Named moves (each a turn or a mirror), then the moves between two rows, first move first; the first pair answered:
move Munak:
[ 8.2 -3.5  7.0 10.1 -8.4 -8.6 14.5 -8.5 11.1] |-> [ 7.4 -5.9  5.1 15.0 -5.7 -8.9 10.2 -8.2 11.3]
[ -8.5 -14.6 -27.8  12.9   3.6   0.9 -22.2  -4.3  -2.1] |-> [ -7.0   8.0 -10.9 -32.6 -17.4   5.0  10.4  -5.9  -2.6]
[-10.3   2.2  15.7  18.0   4.2  -5.6   9.7  -6.7  19.7] |-> [-10.1   5.8  18.2  11.0   1.1  -4.9  14.3  -7.6  20.0]
[  2.1   8.0   1.6   9.0  -8.8  -7.3  -4.9 -17.6   1.0] |-> [  2.5   9.9   2.3   5.7 -11.0  -7.4  -2.9 -17.9   0.9]
move Vamo:
[-13.2  -0.7 -12.8 -11.9  10.8   6.2   4.7   3.8   0.8] |-> [ 0.5 -5.7  4.8 16.5  8.0  9.5  4.7 12.3  4.2]
[ -7.9  -7.4  -1.4   2.3  -3.0 -15.9  13.3   5.9   6.0] |-> [-10.2  -8.6  -4.4  -9.7   1.4  -4.9  13.3  13.8   0.2]
[  9.1  -7.6   5.7  25.1  -6.0 -16.5  -3.0  21.4   1.3] |-> [-11.5  -0.1 -18.7  -9.6  -5.2 -31.3  -2.0  -0.5   0.7]
[-12.0   1.8  -7.8  -3.5   7.4  -9.4   4.8  -7.9   8.9] |-> [-6.0 -2.7 -0.6 -3.9 13.3 12.6  3.6 10.8  1.0]
move mobis:
[ -8.7  -3.3  -6.4 -13.3   0.9  -3.8   6.8   0.2   0.6] |-> [ -4.2  -5.4 -10.4  -7.5  -2.7 -11.1   0.9  -2.1  -2.0]
[ -4.6  17.5  12.1   3.0  14.5  25.5 -13.6 -10.5  11.0] |-> [ -1.4  17.5   1.4   7.2  11.0  13.3 -24.5 -20.9   7.6]
[ -2.1   7.0   6.0 -15.0  -7.5  -3.5   2.1 -11.9   1.4] |-> [  4.2   3.1   1.2  -4.6 -12.2 -10.8  -5.9 -13.9  -2.1]
[-10.2   1.6  13.3  14.2  -4.1  -9.9  12.6  -6.1   3.4] |-> [-12.9   4.6  13.0   9.4  -2.7  -7.9  13.4  -7.0   4.3]

Between the rows of a pair lie two moves.
[ -9.9   8.3  -2.6  -3.4  -4.0  -8.6 -10.7 -19.1   6.4] |-> [  2.2   8.3   8.3  -5.4 -20.4 -11.8   0.4  -9.0   2.9] | mobis Munak
[ -0.7  -0.6   9.3 -30.5  -4.1  14.3  26.3  26.4  -5.8] |-> [-11.1 -15.2 -31.4   7.8  22.0  -2.3 -27.5  -2.3  -6.7] | mobis Munak
[ 12.8  -0.1   3.3 -17.0   2.9   7.7   3.7   0.8  -7.2] |-> [  7.9   4.6   0.5 -12.9  -2.5 -10.0   4.8 -14.1  -0.1] | Vamo Vamo
[-1.7  0.9 12.0  2.9 -2.3  6.3 10.7  4.2  5.2] |-> [ -5.0   6.3  -3.3  -2.9  -3.6  -4.9  -1.2 -15.5   2.5] | mobis mobis
[-13.4  -6.1   0.8  17.7   4.9 -11.0  -0.3  -1.0   8.8] |-> [-19.2  -2.7   5.6   8.2   8.8  -2.9   6.6   0.4  11.0] | mobis mobis
[  7.4  -4.3 -20.9  14.0   2.3  -7.8 -27.6 -10.2  -5.8] |-> [ 1.4 -5.3 11.8  7.4 12.5 24.9  6.5 25.1  3.6] | mobis mobis
[ 13.0  -8.4  -9.2  -4.7 -13.5  -9.7   1.7  13.5 -28.7] |-> [ 11.6  -4.4   7.6  12.1 -18.6 -21.2  15.1   6.5 -12.6] | mobis Vamo
[-2.2 10.6  4.7  6.8  0.8  8.2 10.0 -6.8  6.0] |-> [-6.4  5.1 -4.5 11.3  8.4  8.4  1.7 -7.2  3.7] | Vamo Munak
[ 11.9 -15.8   0.1   6.4 -15.3  -4.7   7.9  29.0  -7.4] |-> [  1.5 -11.0 -10.6   5.9 -19.3 -29.1   7.2   6.1  -0.1] | Vamo Munak
[ 15.3   5.1 -13.5 -16.8  -8.6   5.9 -18.2 -15.5 -26.2] |-> [ 23.1  -2.2  -8.6   7.1 -19.1 -14.3 -14.9 -14.5 -20.8] | mobis Vamo
[ 2.5 -0.4  6.7  2.5 -6.6 -8.9 10.8  0.8 -2.8] |-> [-3.6 -8.9 -6.9  6.9  3.9 -6.1 -2.5  1.6 -5.4] | Vamo Munak
[ -7.3  -7.8 -23.9 -25.5 -12.2 -26.5  10.9   9.6  -0.6] |-> [ 11.3 -19.6  -4.8  -2.0  -4.9   4.0   5.4  41.1  -7.7] | Vamo Munak
[  7.7   3.6   9.1 -23.0 -11.6   6.4  15.8  11.6   1.5] |-> [  5.0  11.2  14.1 -17.8 -13.5  -1.4  17.2  -2.9  10.7] | Vamo mobis
[ 7.3 -3.5 -2.3 -7.0 -9.5 -2.7 10.5 16.0 -2.9] |-> [ 8.5 -1.2  6.6  1.4 -9.7 -1.4 12.6 13.4  2.7] | mobis Vamo
[14.4 11.1  8.5 -3.7 -0.7 24.6 -8.4  0.0 -6.2] |-> [ 14.9  12.1  -0.5  -3.3  -2.4  15.3 -16.5  -9.3  -8.1] | mobis mobis
[  2.7   8.8  -1.7 -40.7 -13.7   6.5   8.7   1.8  -3.8] |-> [ 24.2  -6.5 -11.6  -8.9 -27.6 -13.9 -10.8   3.9 -13.8] | mobis mobis
[-13.7   1.3   1.4 -27.2   6.9   0.2   3.7  -1.1   9.9] |-> [ -7.1 -13.5   0.0   9.4  18.4   2.9 -14.6   8.0   9.4] | Munak Vamo
[ -6.5 -17.9  -8.6  10.4  -1.9 -17.7   6.5  19.4   1.9] |-> [-14.1 -14.5 -10.8  -2.4   1.8 -13.3  11.5  19.8   2.1] | Vamo mobis
[-13.8  -3.4   8.0  16.1   8.3   2.8  -0.1 -19.1  22.5] |-> [-8.4 -9.7 11.6 12.1 14.6 25.8 -2.0 -0.4 13.2] | Vamo Vamo
[  1.4   6.6  -7.1  13.3  -4.5 -12.7   4.4  -2.1  11.6] |-> [ 1.7  6.8  0.4 10.4 -6.4 -6.3 13.1  5.8 13.5] | mobis Munak
[-8.5 -0.7 -3.2 -2.1 10.3  2.9  6.6 17.1  5.0] |-> [-11.3   5.3   2.2   2.3   9.9  -3.3  10.3   7.1  13.3] | Vamo mobis
[11.4 -9.7 -4.1  9.9 -1.0  9.9 -9.5 10.1 -9.7] |-> [  4.8   5.4  -1.9  -6.0 -17.2 -13.3   6.4 -10.0  -0.8] | Vamo Munak
[ 2.0  7.0 16.8 -4.5 -8.3  3.8 13.5  3.0  2.0] |-> [-3.8 -5.2  1.1 21.1  6.3 -5.1 -6.8 -2.3  4.5] | Vamo Munak
[ 5.6 -3.0  3.6 13.0  4.8  8.1 -2.6 -0.5  5.1] |-> [ 2.9 -3.6 -3.7 12.6 -1.3 -7.6 -3.4 -7.1  5.9] | Vamo mobis
[ 11.7 -14.3   1.7  -2.2   6.1   9.5 -18.2   3.0  -9.3] |-> [ 11.9   2.0  12.0 -12.7 -13.8  -8.4   0.4 -13.7   0.4] | Vamo Munak
[ 23.5  -3.9  -1.3  12.5  -7.2   4.1 -18.7   2.2 -12.6] |-> [ 13.6   9.6  -8.2  -9.8 -16.4 -13.3  -9.0 -17.0  -7.7] | Vamo Munak
[ 16.8   8.8  -5.9  -5.0 -11.6   9.6 -11.9  -6.0 -17.3] |-> [ 20.5   6.2   8.9   9.6 -13.9  11.2  -1.8   4.2 -11.0] | Vamo mobis
[  3.1  -6.5   0.0  14.0  14.6  38.1  -6.5  10.2 -11.8] |-> [  2.2   4.9  11.3  37.9   4.9  11.8  -3.7 -18.0   7.8] | mobis Vamo
[-7.5  2.1 16.0  3.2 11.3  3.3 15.5 -4.4  9.6] |-> [-14.9   0.3   1.9  -1.3  16.1  -1.0  10.0 -12.1   8.4] | Munak Vamo
[ 3.6  1.7  1.1 -3.7 -0.8 10.3 -0.4  7.1 -4.9] |-> [ 0.0  0.7 -5.0  0.2  4.2  8.5 -7.7  1.2 -4.4] | mobis Munak
[-13.6  -3.6  -8.9 -26.5   4.9  -1.3   6.1   5.7  -8.7] |-> [ -8.9   2.2  15.0 -13.3   9.2  15.9  11.9   9.8   1.0] | Vamo mobis
[ 18.8   2.5   8.7   2.6 -15.0   7.4  -1.1   8.8 -10.8] |-> [ 10.5  11.5  15.6   3.7 -16.6  -6.1   8.2  -7.7   2.9] | mobis Vamo
[ -1.4 -10.7   2.3  20.5  -0.1 -16.5  10.5   6.5   8.7] |-> [ -9.5 -12.3 -19.3  -2.2   2.3 -19.8   4.5   3.1  -0.1] | Vamo mobis
[ 6.8 22.5 17.4 10.6 -3.4 -5.7 12.6 -5.4 23.8] |-> [-13.3  19.6 -15.7 -20.0  12.9  -4.7  -0.2 -12.1  15.5] | Munak Vamo
[-11.3   3.3  -3.8  -7.9  -2.7 -13.3   7.4  -8.3   3.8] |-> [ -6.0  -8.7  -3.9  14.1   2.2 -13.6  -0.6   2.3   3.3] | Munak mobis
[ 7.1  1.2 14.4 17.2  4.5 -0.5 -1.5 -6.4  6.6] |-> [ -7.9   8.4   4.1  -7.0   8.5  -1.7   4.2 -15.6   8.6] | mobis Vamo
[  7.2  -7.8  -1.2  23.0   5.4  -0.7 -10.6   2.9   0.3] |-> [ -9.5   2.1   0.0   9.1   5.3 -14.2   3.4 -13.6  13.9] | mobis Vamo
[-22.1   1.2  -2.4 -22.7  11.8   4.3   0.9  15.9   0.0] |-> [-21.6   5.3   2.5   0.8   1.0 -25.8   3.5  -4.2  16.0] | Vamo Vamo
[-17.4  -6.8   0.2   2.5   4.9 -13.1  19.7   3.8  12.8] |-> [ -9.6 -11.0   8.1  10.0   7.5  -2.9  20.1  15.2   9.9] | Vamo Vamo
[ 26.1   6.8  18.8  -1.5 -32.1  -8.5  14.8   7.9  -6.4] |-> [ 11.2  15.9  17.2 -20.4 -26.8  -6.3  23.5  -1.5  -0.1] | mobis Vamo
[  4.6  10.0  -0.6  -0.8   3.4  13.9 -16.9 -17.8  -5.3] |-> [  5.6   5.7  -6.6   3.5  -1.4   0.8 -17.6 -20.3  -6.1] | mobis Vamo
[ -9.6   0.5  -2.6 -15.7 -11.1 -12.3  20.8  -2.6   5.8] |-> [  1.8  -8.0  -4.3 -18.7  -5.9  10.9  10.5  18.3 -10.1] | mobis Vamo
[ -7.0   1.9  -2.0  -2.2  -6.5 -11.6  13.6  -6.1  19.8] |-> [ 3.5 -3.4 10.8  9.0 -4.0  4.9 12.9 12.3 16.1] | Vamo Vamo
[ 0.9  1.6  4.3 -9.2  3.9 17.6  9.0 17.0  0.1] |-> [-2.7 10.7 13.5  4.1 -2.7 -1.6 15.5 -2.2 16.8] | Vamo mobis
[-15.2  -2.5   6.5 -21.6   2.9   2.7  18.5   9.2   3.0] |-> [-12.6   0.3  10.6  -4.8  -4.2 -16.0  20.9  -3.4  13.2] | Vamo Vamo
[ -4.7  -4.6  -6.6 -12.9  16.7  -4.9   1.9  -7.7  10.1] |-> [  4.5  -5.9   5.8   8.7  11.7 -10.9   1.9  -7.4  15.3] | Vamo Vamo
[ 10.1  12.2 -14.5 -10.8   5.2  -0.2  -5.7 -15.0  -3.5] |-> [ 17.8   6.0  -7.2   3.6   9.5  12.9 -11.3  -0.3  -7.1] | Munak Vamo
[-12.4  -0.7 -15.7  -1.6  21.7   5.0 -14.7  -0.4  15.6] |-> [ -6.8  -1.7  -3.8   8.3  23.9  13.8 -12.8   6.9  17.0] | Vamo mobis
[ 8.0 -7.0  2.6  1.9 -3.9 -1.4 -0.2 19.8 -4.3] |-> [  2.2  -3.1   5.0   3.9  -6.4 -13.3   9.0  11.8   4.4] | Vamo mobis
[  8.6   1.4  -6.6   1.2 -12.9 -14.6  -3.7  -5.6  -6.0] |-> [ 16.8  -3.2  -0.2   6.6 -10.2  -2.6  -6.2   7.6 -10.3] | Vamo Vamo
[ -1.0   2.9  -2.1 -13.4   5.6  19.0  -1.5   4.3  -8.0] |-> [12.9  0.5  6.4 14.1 -1.6 12.0 -9.7  1.1 -5.1] | mobis Vamo
[ -5.2   2.1   4.6  -2.1   5.3  14.5 -10.7   3.2  -4.5] |-> [-12.4   6.1  -2.9  -6.0   1.1  -0.3  -9.7 -10.9  -0.1] | Vamo Vamo
